In the data rows, the value 128 means zero.
Here are some points:
[ 82 128 126 231 155 146  42  85 128 140]
[126 127 128  69 124  76 143 132 161 179]
[ 98 127  96  97 144  85 111 137 150 204]
[147 126 141 113 127  19 138 129 134 194]
[203 125  82  78 134 149 143 184 131  41]
[ 99 131  94  96 104 187 141 185 129 132]
[137 125 108 108 124  38 169 126 137 205]
[116 131 157 128 103  95 180  70 172 142]
[144 133 133 100 122  30 149 125 137 197]
[123 134 105  48 154 224 105 136 131  92]
[173 105  84  76 145 191 164 168 128  54]
[197 148 199 155 114  58  76 103 117 105]
[103 134 122 107 118  63 144 132 138 212]
[156 135 122  88 111 166  77 176 153  91]
[174 144 211 168 117  55  86  90 109 124]
[118 127 123 106 117  48 155 140 147 195]
[123 130 107  46 143 225 110 145 131 109]
[ 92 116 105  60 139 204 132 159 140 131]
[ 82 119 123  57 135 209 142 153 139 119]
[ 79 117  76 113 117 186 209 174 125 107]
[148 154 107  82 133  53 101 134 140 183]
[176 126 121 237 135  83  61  63 141 142]
[125 124 105  98 126  51 167 134 142 202]
[ 98 121 143 235 151 163  44  78 120 129]
[100 134 102  60 126 217 195 135  92 139]
[179 150 207 158 120  49  80  97 109 116]
[118 133 153 255 147  93  46  88 125  95]
[100 124 139 224 153 156  31  88 120 138]
[175 125 178 126 141 137  73  70 172  66]
[101 128  79  75 125 175 222 169 110 103]
[162 135 128 134 111  84  57 146 160 157]
[124 131 158 255 132  92  52  88 119 124]
[118 125  90 101 108 172 142 201 136 100]
[163 148 216 140 135 115  70  74 131  61]
[173 116 101 166 123 114  88  75 157 197]
[133 132 125 110 116  47 122 148 139 198]
[189 140 130 238 145  98  38  74 126  83]
[123 125  81  85 121 169 198 194 114  77]
Then 16 other points, each followed by its number:
[132 131 103 105 111  84 159 135 118 220] 0
[126 133 124 105 122  39 150 132 132 207] 1
[146 114 118  84 125  61 184 133 135 189] 2
[ 89 131 133 239 156 145  38  84 120 123] 3
[182 151 205 148 119  51  82  95 117 110] 4
[ 92 115  87  86 124 175 205 180 123 105] 5
[167 104 123  53 127 196 188 136 126  99] 6
[ 82 123 123 110 132  67 141 140 136 211] 7
[187 145 195 160 115  53  76  92 133 112] 8
[163 140 124 123 107  98  60 164 152 140] 9
[101 122 100  65 124 223 153 143 117 158] 10
[ 92 123 101  68 125 229 138 145 135 141] 11
[183 145 209 150 118  54  81  98 125 104] 12
[ 99 130 108 122 120  56 153 140 134 213] 13
[174 150 211 151 119  50  85  95 120 107] 14
[ 93 120 100  65 136 228 134 157 131 121] 15
Which of these numbered points is nearest to each point below, ignoring the 3 directions in which the first points spread most? Its number follows each.
[221  99 106 118 126 127 135  81 154 158] > 6
[126 126 115 121 111  81 135 133 130 222] > 0
[ 97 123 139 226 150 150  32  88 134 131] > 7
[135 127 147 228 156 132  30  82 138  82] > 3
[ 69 149 173 163 154 220  87  85 111  34] > 14
[ 78 112  81 105 126 186 210 173 128  98] > 5
[202 108 162 230 147  76  88  66 111 108] > 2
[ 94 116  90  82 130 245 138 143 132 132] > 11
[171 149 202 138 132  52  65  95 125 117] > 7
[184 150 205 154 121  49  82  90 115 113] > 4
[137 115  91 130 119 155  96 104 165 198] > 11
[ 84 117 109  69 140 226 131 158 132 117] > 15
[ 64 140  98 100 106 175 192 149 115 161] > 14
[173 128  95 128 122  25 183 104 133 192] > 2
[ 95 132 112  96 132  67 133 129 154 203] > 7
[134 135 128 106 122  34 143 125 134 207] > 1
[198 133 147 217 134 120  39 108 138  32] > 13
[159 134 128 132  99  99  77 151 144 173] > 9
[119 134 149 255 144  83  49  88 116 122] > 13
[ 72 116  71 129 118 189 209 174 119 109] > 5
[115 129 111 102 120  65 148 137 137 213] > 1
[ 96 126 147 235 153 139  37  85 121 129] > 7
[130 138 117  92 119 182  60 167 155 108] > 9
[ 98 116  87  87 123 166 220 176 119 105] > 5
[107 117 109  60 124 187 188 164 144  88] > 8
[149 152 144 231 152  92  32  82 119  82] > 3
[192 150 169 147 109  85  47 131 135 104] > 9
[115 133 133 221 138 146  15 104 132 133] > 9
[ 85 116  87  88 126 177 206 179 122 106] > 5
[ 83 121  99  64 134 216 143 156 138 127] > 15
[108 132  97 186 174 130  37  90 138 139] > 3
